These are runs of 7 systems, one row a step. Runs of the same system follow the same rule from any start.
path 1, j_264 (11 x 20):
[[ 29  16   3  16  36   4 -21 -23  -6   5  15   6  16  10  -1  -7 -22  -5
   21 -13]
 [ -9  11  28 -38  12  10 -15  31  -6 -16   7  11 -12   3  17  -1   4 -10
   20  -4]
 [ -4  -5  -7 -21 -33  -7  16  21  -3  11 -13  16  21   3 -18   1  -5 -15
  -12  35]
 [ 25  17 -21  16  14   2  -2 -19   6  22  14   8  15  24 -18  24  -4 -19
  -16 -11]
 [-14  16  16  -7  13  12   0  16   5 -11  10   1 -35  14  16  15  22 -12
   -8 -34]
 [-27 -14   7  -2 -29 -12  33  16   5   3 -20   6 -16 -18  -6 -13   7   1
  -26  14]
 [ 19  -6 -12  28   8 -22  11 -35   5  21   2  -2   3 -12 -23   8 -16  17
  -17  -2]
 [  1   3  17   5  27  -5 -21  -4  -9 -19  18 -21 -32  -5   6  18   4  18
   18 -23]
 [-33 -11   7  -5 -20  -8  -1  29  -9 -16 -14 -16  -7 -27  -1 -15   8   5
   16  26]
 [  4   0 -35  15  -4  -3  -7 -20   8  22  -9   1  37 -18 -14  -3 -12   6
   13  25]
 [  6  12 -13  -8  23  21 -31 -21   0  -3  10  -3   0  22  23  21   4  10
   22 -18]]
path 2, j_990, 11 rows:
[[  3  -5 -19  10 -11  -8  10  45   1 -11  20  20  -6  13   4   7 -31   7
  -13   6]
 [  7  11   5  32 -19  -1  -6   7 -23  19   7  16  -5 -10  -8 -26 -17 -12
    3 -28]
 [ -8   2  28  -2  30   7   6 -22 -24 -12  11  18  -9 -21  -4   2   6 -18
   27  -9]
 [-18  -5   3 -13  16 -29   7  20  -8 -14  -6  23  -6  -1   4  35 -11  -4
    7  33]
 [ -9   7  -4  18 -24 -34 -22  20 -18  24 -24  -4  -1  14  -5  10  -1 -15
  -10   2]
 [-18  13  20   5   1  10 -15 -15 -11   9 -15 -20  -7  -3  -1 -11  40 -31
    5 -21]
 [-29   3   1 -30  21   5  18 -10  29  -9 -17   2  -5 -15  11  17  27  -2
    4  19]
 [ -5  -3 -25  -5 -22 -19   2  -6  22  19 -25  -5  -1  12   2  28  -7  27
  -22  17]
 [  7  -9  -5  17 -17  11 -16 -19  -6   9  -4 -37  -9  22   4 -19  16  14
  -19 -22]
 [ -4 -10   6  -7  21  26  12  -4  20 -20  13 -19  -3 -19  17 -37  17  11
   -2  -4]
 [ 14  -8 -15  -8   2  -7  14   0  29  -2   5   8  15 -32   0   0 -22  38
    6  19]]
path 3, j_893:
[[ -7   0  23 -15 -14 -19   6  17  -8  19 -24  28 -17   0  17 -26  -8  -1
  -19  -6]
 [ 25   9  23  -5  14 -34 -10 -10 -17  31  -3   2  -1  -8 -28   1  -3 -15
  -14   1]
 [  8  19  13 -13  31 -12 -25   6  16  -1   9 -29 -13 -10  -8  25  20   3
    5  -8]
 [-31   8 -16 -18 -26  11   3  23  19   3  -5 -17 -20 -21 -12  13  20  16
   -3   5]
 [-21  -1 -32  12 -21  22  14 -27  -6  20  -3  -6   0  -4 -37   1  -8   2
    1  15]
 [ -6  -8 -17  11  31  24  -5 -46  -1  -9   4 -12  -1  22   9  -5 -10  15
   16   5]
 [ -6 -31  -1  -9  -2   1  -1   4  -6 -17  -4  -1  -8   5  42 -28   0  29
   -8   4]
 [ 23 -28   7  10 -27 -18   0   5 -29  11   4   7  18 -16   3 -27   2  -2
  -19  -1]
 [ 36   3  21  13  15  -8 -12 -12  -9  -8  20  -6  31 -18  -6   4  16 -23
   16 -16]
 [ -1  11  16 -10  -3   0   5  24  29 -34  -1  -5  15 -15  14  26  16  -3
   23   1]
 [-14  13  -9   8 -44  -1  22  26  16  -4 -15   9  10  11 -16  20 -12  -9
    0  11]]
path 4, j_287 (11 x 20):
[[ 12 -20  11  -3  17  -7  -9 -28 -34 -14   1  11  25  -2   6   2  -3  -8
   28  17]
 [  4 -21  -4  -7  -4 -23 -15  30 -15  -8  -4  10  19  17  32   0  12 -14
  -16  18]
 [  4  23  -2  -5 -25  -9 -21  32   5  28  -8  11  13  -9   5   0  18 -24
   -8 -18]
 [ 13  31  14 -17  21  14  -3 -20  18  11   5   4  13  -9 -11  19  22 -24
   13 -18]
 [ 14   2   2 -19  32   1  17 -18  34 -12  -1  -2   3  27  10  24   1   6
  -17  11]
 [  9   4  -2   3 -15  -9   7   9  22  12 -13 -11 -21  33   1  -5 -21  25
  -37  -7]
 [  6  13  25  10  -6   9  -3  -4 -10  11   9 -17 -33  -7 -27 -27 -11  11
   -4 -30]
 [  0 -15  13 -10  30   4  11  -7 -11 -22  29  -9 -18 -32 -15  -7  -3  17
   12   8]
 [ -9 -27 -28  -1 -12 -13   5  19  -9 -16  11  -2  -2  -9  -4  23 -15  28
    1  32]
 [-21  -1 -23  24 -42  11 -11  19 -22  -2   1  -9   3  13 -11   7  -2 -12
   12   1]
 [-24   9  -6  16   8  32   3  -2  -6  -8   7  11  12 -12   5 -22  16 -36
   23  -8]]
path 5, j_948 (11 x 20):
[[-10  -3 -15  13 -36  -4  24 -15  -2   9 -20  27  24  -5 -11  13 -16  -4
   11  18]
 [ -1  23   3  19  17  10 -11 -31  -2   8 -10  16   6  30  10  11 -11 -20
   20 -19]
 [ -5   8  36 -23   4  -2   5   8  12  -8 -24   4 -18  28  27  -8   9  -8
  -12 -12]
 [ 15  -4  24 -10 -19 -30  15  -4   0  25 -22   1   1  -5 -20 -16  -8   5
  -28  13]
 [ 21  20   5   9  26 -15 -26 -19  -3  26   6 -22  -2  -2 -31   6  -5  -4
    2  -6]
 [-10  10   5 -16  26   5 -14  20  19 -16  12 -37 -25   5  -2  15  23   3
   -5   0]
 [-15 -17 -27  -5 -21   3  23  16  19   1   1 -15  -9 -19 -15  -4   2  24
  -24  23]
 [ -3  -4 -42  21   0  20  -5 -28 -12  20  21   2   1 -13 -13  -5 -11  16
    6  -6]
 [-10 -13  -3  -3  24  29 -13  -7 -15 -23  22   2 -13   9  32  -4  14   1
   15 -18]
 [  1 -34   7  -9 -17  -7  19  17  -9 -21   0  17  12 -10  31 -18   7   3
  -12  13]
 [ 23  -5  -3  21 -19 -20  -8  -6 -19  16  -2  21  37 -21  -1  -5 -12  -6
   13  -1]]
path 6, j_34, 11 rows:
[[  5 -14  -9  22 -23 -14   9   8 -12  -2  -1 -10  33 -21 -25 -12  -2 -15
    3  32]
 [  1  22  -4  15  12   7 -37 -10   2  -1  -5 -16  27 -10   4   1   6 -12
   43  -2]
 [-28   3  -1 -24 -17  15   1  -4  14 -14 -25   3  -3  13  27  26  17   9
   15   2]
 [ -4  -6 -17   3 -20   9  28 -18  11  14 -21  13  17  30  -2 -12  -9  -9
  -26  19]
 [ 27  16   6  14  26   2 -21 -14   3  20   2  -3  10  27   8 -28  -9 -14
  -11 -24]
 [ 14   2  32 -29   8  -3  -4  20   8 -11  10   1 -24   4  24   4  18   8
  -16 -29]
 [ 16 -10   5 -11 -20  -6  39  20  12  -6  16   5   4 -18 -25   7  -3   3
  -29  11]
 [ 21  17 -13  29  13   4  -4  -4   4   5  29 -12  12 -15 -36   3 -17  -5
   13  -5]
 [-26  12   1   1   9  19 -10   2  -1 -21  12  -7 -27  -8   5  22   4  12
   34 -20]
 [-38 -16 -10  -7 -17  11  34  -4  -7  -6 -11  24 -18  -8   0   0 -12  11
    2  21]
 [  5  -8 -17  16  17  -7  -9 -21 -25  22  -2  15  13   6  -5 -27 -32   0
    4  19]]
path 7, j_466 (11 x 20):
[[  2  20  -9   3 -19  -3   8  32   2   4  16  14  -2  20 -21  37  -4 -24
   -9  -6]
 [-16  31  -6   2  -4   5  15   5  12  25   1  24 -23   1 -16  23  -1 -15
  -11 -23]
 [-23   9  -3  -7  16  -7  14 -16   3  19  -9  22 -42   3  -3  25  -7   9
  -16  -7]
 [-17 -14  -4  13   6 -22   2  -7 -11   5 -11 -11 -42  18  -1  12 -10  22
  -24   3]
 [-17 -10   2  29 -10 -20  -9   8 -12   8 -10 -31 -31  -6  -3 -22   6  11
  -20  -8]
 [-23 -10   6   9  -6 -14  -7   2  -1   3 -16 -24 -11 -45   5 -27  24   9
    2   1]
 [-18 -20  -3  -4  -3 -14  -4 -14   6 -12 -24 -19  17 -32  13  -3  21  12
   18  29]
 [ -6 -11 -19  11  -7   4  -9 -16   9 -14 -19 -24  39  10  13  -4  13  -5
   15  28]
 [  6   5 -13   7  -1  27  -9 -10  15   4 -11  -6  39  18  15 -36   9 -21
    5   5]
 [ 25   4   6 -23  11  20   1 -15   9  13  -1  22  30   3  20 -32   1  -6
   -1  -5]
 [ 46 -10  17 -30  11   4   2 -17  -5  -4  17  16  20  15   9   3  -6   6
   -6  -5]]
path 8, j_466, 11 rows:
[[ 13  -2  26  17  18 -22 -15 -18 -21  10  -7  17 -11  -1  23 -16 -13   6
    5 -27]
 [  4 -18  45  -7  11 -23  -1  12 -27 -27   0  -5 -16   5  13  -6  10  -7
   -4  -1]
 [  6  -7  22   2 -19 -31  11  41   7 -19  -5 -18   8  -9 -14   1   4  -7
  -11  20]
 [  1  28   8   1 -23 -10  -7  10  29   8 -20 -20  19 -19 -18  17  14  -7
   14  -1]
 [-26  23  -4 -29  -2  28   3 -23  20   6 -20  -6   0   8  -9  18  17  -9
   17   8]
 [-12  -2 -27 -20   8  23  12 -22  11  14  -8   6  -1  32 -11  -5 -15   8
  -13  31]
 [ 20  -1 -28   7   5   5 -20 -13  -8  35   8  -3  -2  22  -4 -24 -17  16
  -24  -6]
 [ 15 -15   4  -6   4  11 -18  -8 -29  14  25  -3 -16 -12  11 -24  19   7
  -14 -35]
 [  7 -34   8  -8   4  -4  20   6 -15 -23  30   7  -5 -36   5   0  16  12
  -10   0]
 [ 13 -12  -9  30  -3 -22  11  13  14 -30  14  -9  20 -23   3  28  -1  12
   10   7]
 [-13  22  -2  31  -9  12  -3   8  21 -25  -5  -9  12   2  11  14   2  -9
   35 -16]]
path 9, j_948, 11 rows:
[[  1   4   5 -13  20  -2   1  30  25 -21  21  -7  -3 -35  13  10  22   5
    4  -6]
 [ -8 -14 -16   4 -39  -5  20  13   5 -13   5   0  -1 -27 -13  29  -6  28
    7  10]
 [-15   2 -27  42  -5  17   7 -15 -13  -8  11   3   4  13 -12   6 -20  -7
   21   0]
 [-22   7   4   8  23  22   3   6  10 -18  -4  19  -9  14  37 -25  -8 -10
   15 -12]
 [ -3 -14  22 -27 -21 -12  11   4 -10   5 -25  32   0  -7  22 -22 -14  16
    0   7]
 [ 20  -5  16   0  -3 -26 -17 -19 -38  20  -9   9  16   8 -19   5 -12 -13
    8  12]
 [  3  22  12   0  33 -13 -27  12   6  -1  -3 -16   9  18   2  14  20 -38
    2   2]
 [-14  15   1 -22 -16  -9   9  25  40   5 -21  -8  -2 -13  -1  11  22   0
  -17   9]
 [ -5   7 -18   3 -26   7  17 -30  12  25  -8  -7  -4  -8 -36  19  -4  17
   -7   0]
 [ -1   4 -10  17  29  23  -1 -34   1  -2  16 -18 -21  29  -5   7  -1   4
   -7 -16]
 [ -3 -19   4  -6  13   5   7  14   8 -12   8  -8 -25   8  31 -31   7  17
  -30  -9]]
path 10, j_287, 11 rows:
[[-16 -16  21  -1 -13   4   8  10 -31 -17   4  12 -26  -5   2 -24 -23  15
   13  -2]
 [-15 -19  -2  -3   1 -14   8  13 -35   4   9  17   0 -32 -20 -11  -6 -11
    4  29]
 [-16  -6 -30   7   7 -14 -28   9 -27   6   6  10   7 -14   5  28  11 -12
   14  15]
 [-30   5 -11 -10 -19  13 -10  10  -3  -6 -16   7   8  10  25  25  33 -22
   13  -2]
 [-18  15  -5  -4  -4  13  18 -14  26  16 -27   9  21   5   2 -10  23 -31
   -8   7]
 [ 11  13  -6  10  27  -7  -6 -40  25  28 -21   2  12   8  13 -11   0   0
   -9  -8]
 [ 21  -5  32 -14   4 -13 -10 -25   4   0 -21  -9 -10  15  27  -6   1  27
   -7 -19]
 [ 22 -11  40 -17 -14 -22   7   9  -3  -2  -6 -25  -8  -5 -13 -18   5  12
  -23   4]
 [ 22   4   1   3  11 -17 -19  20   2   4  22 -36  -2 -25 -30  -4   1   9
   -5   5]
 [  4   5 -12 -10  -2  18 -19  19   7 -24  26 -27  -1  -6  -3  22   0  24
   27  -3]
 [ -5  -2 -14 -11 -27  38  23  14  12 -27  14  -3  13  15 -13   4 -10   3
   10  16]]
path 11, j_893:
[[ 20  -2  29  10   7  -2   1 -12  22 -22  -3 -30  -1  -7  17 -19  -1  27
    7 -19]
 [ 14  -6  25 -14 -47  -1   6  19   4 -10  -7 -16   5 -15  -8 -20  -7  25
    6  -3]
 [ 28   8   8  -2 -21  13  -3   2 -11   1  14 -18  28   6 -40  -8 -13 -11
   14  11]
 [ 14  16 -13 -14  19  32 -15   9  18 -17  20 -11  23  21   1   2  -6  -7
   22   7]
 [ -9  -3 -26 -32 -14  23   3  30   8  -5   6  25  10  18  23   4  -5   4
   -2  11]
 [  4  -9 -23  -3  -5   4  11   2 -24  18  14  40   9  22  -4   9  -9 -22
  -22   8]
 [  9  -1   0   9  48  -5   1  -8  -8  -2  21  26  -5  11  17  14   6 -24
  -13 -13]
 [-12  -3  13  -3  17 -23  14  22  11  -9   3  25 -25 -24  30  12  10   6
  -13 -14]
 [-11   3  15  20 -18 -34  17  11 -10  13  -8  16 -21 -31 -20  12  -6   0
  -10  -8]
 [ -8  23  19  30  19 -13  -6 -17  -2   2  -4 -19 -19 -10 -31   8  -7 -10
   21 -11]
 [-30  18  10  -2  13   3 -14   6  23  -8 -21 -28 -21  -9   3 -13  -6  18
   24   7]]
path 12, j_990:
[[-20  -2   3 -18   3   1  13  -7  13  13 -26   0  16 -13  -2 -22  27 -27
  -11  28]
 [ 10  12 -23 -18  17  -8 -13 -21  27  30 -10  -3  13   0   5  26  18   5
  -14   3]
 [ 13  -8   0 -13 -28  10  -4  -6  10 -11  -2 -18  -2  29  22  21  20  20
  -17 -22]
 [  1 -12   4  11  -9  15  35   0  26 -12  -1 -13  -1   6   2 -35   4   2
  -31  -2]
 [ 15  11 -14  16  31   1   6 -15  33  11  11  -1  -2 -22  -3 -20 -20  23
   -6 -10]
 [ 20  -5   7  -4  -7   4  -8  -7  -4 -17  17  -5  -7  -4   2  16 -26  44
   26 -16]
 [  4 -21  12   8 -19   6  15  15 -25 -28  14  -8   2  12 -20 -21 -24   2
    6  21]
 [  1  11 -14  14  27   1 -14  21 -11  14  18   6  11 -14 -20 -32 -17 -22
    8  16]
 [  4  18  -2 -21   0   7 -29   8 -18  10  12  25  10 -16   3  19   2  -8
   35 -13]
 [ -5 -11  12 -21 -29   2  16   0 -27  -7  -6  27  10  16  -5  26   7 -22
    2  13]
 [ -8   3  -9  11  19 -14   7   5  -3  21  -6  16   3  24  -1   1   8 -42
  -35  11]]
path 13, j_264 (11 x 20):
[[ 34 -18  -8   4  18  -6  21 -11  16 -11  27   5  11 -19   0   0 -17  29
  -11   2]
 [ 16 -10  11  12 -13   0  -8  18 -19 -31  28  -2  -5   1   8  12 -18  21
   22 -20]
 [-19  -2   7  21 -12   9   9  14 -22 -20   1   9  12 -16 -11 -17 -10 -24
   33  14]
 [ -3  19 -15   2  24   2  11  -6  20   8  -4  35  27 -16  -1   2 -22 -13
   23  18]
 [  1  16  -3 -24   3  -4  -9   7   4   4  -6  32  -7  28  19  37 -20  11
   11  -4]
 [-19   3  11  -2 -17 -12  -7  14 -27   4 -21   6 -14  41  -1   9  -2 -26
   -9   8]
 [ -4  16   3  13  20 -21  -2  -3   6  31 -17   1   4   0 -12 -12  16 -39
  -25   4]
 [ 11  15  11 -26  13 -13  -3  -8  22  23  -3   1 -16 -17   1  23  25  11
  -20 -20]
 [ -7 -16  10 -15 -29  -6   9  -5  -4 -12  -4 -30 -26   5 -17  29  20  22
  -16   1]
 [ -7  -9 -13  41  -3  -4   6  -6   5  -7   2 -45  -1  -4 -23 -14   5   0
  -12  13]
 [ -3  12 -14  19  15  12 -14  -6  21   6  11 -18  -6 -36   9 -24   2  22
   12 -22]]
path 14, j_34:
[[-17   6 -24 -20   2  29   0  -9  21   2 -14 -14  10  36   1   2  14 -13
   -8  21]
 [ -2  14 -26  -1  -2  23  -8   1  21  29  -8   3   0  27  14 -20   3  -5
  -29 -15]
 [ 23   0   6 -12   0  16   1 -14   2  23  13   9 -12   5  15 -17  16   5
  -32 -40]
 [ 28 -18  10  -5  18  -2  26  -1   9 -13  33   6  -5 -17   4  -2  13   8
  -31 -16]
 [ 22  -7  -4  31   4 -14  17  24  14 -20  31   0   4 -28  -6   4 -14  11
   -6 -10]
 [ -1   6  10  29 -20  -1   5  10  -8 -20  17   3  -3 -28 -13  13 -13   9
   35 -20]
 [-23   0  13   3  -3  12  18 -14 -16 -26  -2  15  -1 -14 -10  13 -15  -3
   45  13]
 [-22   1 -11   0  13   1   2  -5  -7  -9 -14  20   7  18   5   0 -34   1
   26  37]
 [ -9   4  -6  -9  -2  -9 -30  11 -27  17 -18  13  -4  39  14  -3 -21  -3
    4  11]
 [ -1  -1  16 -31   1 -10 -22   8 -29  20 -12   7  -5  21   5  -5  19 -27
  -17   5]
 [ 11   6   4 -27  22 -21  -5  11  12  23  -3  -1   9  -6  -6   3  25 -22
  -30  16]]

Name the system that made each run.
path 15, 2 rows:
[[ -7   0  10  18  -2 -16  -8   8  15 -35 -14 -33  15  -3  11  23  19  -6
   22  11]
 [-18  11  -7  20 -41   7   6  18  26  -5 -27 -17  15   8   8  -7   7  -9
    1   0]]
 => j_893
path 16 (2 x 20):
[[-10   4 -19 -16  -3  17  -5  -3  21 -11   1 -34 -16  28  -7  29   7  24
   -6   9]
 [-25  -2 -23  16 -21  27  12   4   1  11   2 -16 -17  18 -12 -26   6  -5
  -27  -3]]
 => j_34
path 17:
[[-26  -5  -6  23 -21  -9  13  22  -7   5 -17   8   2   7   5 -12  14 -34
  -22   6]
 [ -5  11   7  10  11 -26   9 -10  21  26 -28  15   9 -24   8  -9  15 -18
  -18  -1]]
 => j_466
path 18, 2 rows:
[[  4  11   1   9 -18   4  18 -30  -3  12   0   7   9 -21 -43  17 -19   7
   22   2]
 [ -7   5   3   8  22  10  -6 -15   3 -30   3 -26  -7  30  -4  17 -18  11
   29  14]]
 => j_893
path 19 (2 x 20):
[[  6   3 -16  -9  16   7 -18 -22   3  15 -12  24  14  28  40   4   3  -4
   -1 -12]
 [ 18 -21  16  -3  -2   9  15 -17 -17  -4   3  16  -1  37  20 -16   0  -7
  -27 -14]]
 => j_466
path 20, 2 rows:
[[ -7  -4  -7 -33 -23   3 -15  20 -15  16   6  13 -20   5  17  18  24   3
  -20 -20]
 [ -5 -22  -4   5 -24  -1  39 -21 -10   5   6   9  -6 -14 -22  15  13  -1
  -27   1]]
 => j_466
path 21:
[[-36  -4 -12   8  14  -4   1 -15 -15 -12 -18   8  -1  12   2  20 -11  -7
   25  33]
 [-13  11 -17  13  26 -25 -26  14   9  12 -24   7   9  11  28   2  -7 -11
    3  17]]
 => j_264
path 22, 2 rows:
[[ 25  16   3 -35   3  12  -3  -5  31   4   1 -19  25   6 -14  13  13  -1
   -1  11]
 [ 29   8 -16  -8   6  20  -4  -7  26   3  14 -23  10  37  -5   5  -6  12
  -19  -3]]
 => j_287
path 23:
[[ -2 -21  -6 -18  -6  -4 -23  -2 -27  -9  -4  -1  -7  23  18   6 -18  28
   13  19]
 [ -8 -21  -4  -6 -14  -6 -15  21 -36  -2  -3  -5   9  25   4 -11  13 -25
  -14  24]]
 => j_34
path 24 (2 x 20):
[[ -6   8  15  25 -23 -26 -15   4 -29  -1 -12   3  -2   3  -6  32   4 -19
   17 -13]
 [-26  21  15  12  16  -9   5 -14  11   0 -26  -5   6 -13 -10  13  21 -34
   19   9]]
 => j_264
path 25, 2 rows:
[[-40  26  13 -11   5  15   4 -13   5  14 -26   8 -25  -1  -9  -8   0 -10
   18  -2]
 [ -8  -4  -2 -32  15   0   8 -29   6  23 -17  12 -15   9  -2 -10 -19  26
  -11  20]]
 => j_34
path 26, 2 rows:
[[-15   8  31  -8   5   3   9   1  10 -11   0 -28 -38 -15 -13   0  22   4
   -6 -18]
 [-10   7   0   2 -12   3  24   0  23   6  -6 -19  -9 -32 -36 -18 -13  20
   -2  13]]
 => j_893
path 27:
[[ -3 -26  20  10   0  -4   5 -20 -16  -6 -11 -17   2  -9  16 -35  28 -10
  -12  -4]
 [ 12 -15   1   9  -1 -31  -7   5   9   7  -9  -8  18 -47  14 -19  16  11
   -7   5]]
 => j_287
path 28:
[[  6  19  21  15   0 -14   0  -8  22   3 -30  -1  37 -12   8 -10  10 -27
   16   4]
 [ 14  21  21 -13  -8  -5  -3 -15  36  -5 -29  -9  16  16  11  22  -4  14
   16  -4]]
 => j_34
path 29 (2 x 20):
[[ 24 -18 -36   1   3   3   2   4  -9  15  35   6   2   7  -5   2  -1   7
  -38  -1]
 [ 18  -7 -14  22  -2   5  -3   0  -4   4  31   5  -5 -19  13   7  14  11
  -16 -42]]
 => j_466
path 30:
[[ 13   1  17   7 -27 -13  -7  20 -11   5  11 -25 -18 -22 -30 -11  -9  21
   -5 -12]
 [ -2  -4  12 -11   1  18   1 -11 -13 -15  19 -29  -1 -32 -34  -4  12   3
   26   9]]
 => j_34
path 31:
[[-12  -7 -20  -9  -1  23  23 -18  -9  19   7  30   6 -20 -18 -22 -17   1
    5  18]
 [ 18  -5 -22   7  39 -18 -23 -19 -16  15  16  15   9  -2   4  14 -15   7
    4   8]]
 => j_466
path 32 (2 x 20):
[[  0  10  -9 -12   1  18  25  -9  25  18 -10  16  26   7  -5 -14  14 -32
  -21  12]
 [ 26  24 -13   2  25   5 -10 -13  32  23   4   7   8  13  11   5  -9   8
  -12 -23]]
 => j_34
